Read these off the matrix that follows. Rows and columns are numbered from 0.
1) Read off the bottom entry of the column that holds the smallest entry.
2) Read off the entry in row 0 and column 1.
3) Read off the maximum.
4) Read off the entry directly above -1.0.
5) Read off the entry directly above the smallest entry.
6) Read off the entry at row 1, column 0.
7) Read off the entry just right of the smallest entry.
8) Read off the entry just left of 22.8.
[[-34.8  -7.0  25.4  -0.9  13.2  15.7   6.0   0.6]
 [  2.4  -7.6  62.5  -5.5  47.6  30.8   4.8  -6.1]
 [-57.9  -9.5  38.4 -21.8 -28.0  35.8   3.6  -1.4]
 [-61.1 -32.5 -25.4  16.6  -8.9  16.6   0.1  17.5]
 [ 32.7  22.8  61.2  -4.8  44.2  18.9  11.0  -9.1]
 [ 35.2  -1.0  10.3  -3.0  40.1  18.3  -1.2  -2.0]
 [ 13.0  -4.1 -12.0   0.2  40.2  60.7 -59.9  18.5]
 [-17.8   4.5  13.4 -25.1 -35.0  17.1  10.3  -9.1]
 [  6.5  -3.0 -35.3  -3.6 -37.5 -12.5   0.5   4.0]]
1) 6.5
2) -7.0
3) 62.5
4) 22.8
5) -57.9
6) 2.4
7) -32.5
8) 32.7

X =
[[-16.2  18.0 -16.0  12.5 -13.5   6.2  -8.3 -20.0]
 [ 10.0 -27.4  10.7 -23.8 -11.8 -11.0  17.7  24.4]
 [  9.7 -15.7  11.8   4.9  12.9 -11.1  -0.7  16.1]
 [-22.3 -35.1 -10.6  15.5  25.8  24.2   7.8  -6.7]
 [-13.2  19.3 -18.8  -3.4 -38.1   2.9  -6.9 -28.7]
 [-21.0  23.4  -2.2  16.5  33.5  -2.5 -32.7  14.3]
 [-12.7   4.1 -14.7  22.9  15.0  13.9 -26.3   4.6]
 [-19.0   3.0 -29.6  19.0  19.3 -12.2 -20.5 -23.6]
 [ -1.7  15.0  -1.3  -4.7 -37.3   9.6   8.9  -5.4]
 [  3.3 -41.3   3.8  -3.1  44.0  49.6  -8.3   6.4]]
Counting starts at 0.
Find the entry in row 1 and column 1.
Answer: -27.4
The entry just left of the smallest entry: 3.3
Find the entry directly above 15.5.
Answer: 4.9
The entry directly above the largest entry is 9.6
Find the entry in row 2 and column 0.
Answer: 9.7
The entry just left of 24.2 is 25.8
Find the entry just right of 22.9.
Answer: 15.0
Find the top-right entry.
Answer: -20.0
Find the entry just left of 44.0.
Answer: -3.1
The entry in row 1 and column 0 is 10.0
Find the top-left entry.
Answer: -16.2
Find the entry directly below -20.5.
Answer: 8.9
The entry directly above -1.7 -> -19.0
The entry just right of -23.8 is -11.8
The entry directly below 16.5 -> 22.9
Find the entry just left of 19.0.
Answer: -29.6
The entry just left of 6.4 -> -8.3
Find the maximum.
Answer: 49.6
The entry just left of 6.2 -> -13.5
The entry directly above the smallest entry: 15.0
The entry directly above -12.2: 13.9
Find the entry at row 0, column 1.
Answer: 18.0
Find the entry in row 1 and column 2.
Answer: 10.7
Find the entry in row 2 and column 1.
Answer: -15.7
The entry directly above -5.4 -> -23.6
Find the entry directly below -5.4.
Answer: 6.4
Find the entry in row 0 and column 2.
Answer: -16.0
Find the entry just left of -6.9.
Answer: 2.9
The entry just left of the largest entry is 44.0
Find the entry just left of 17.7.
Answer: -11.0
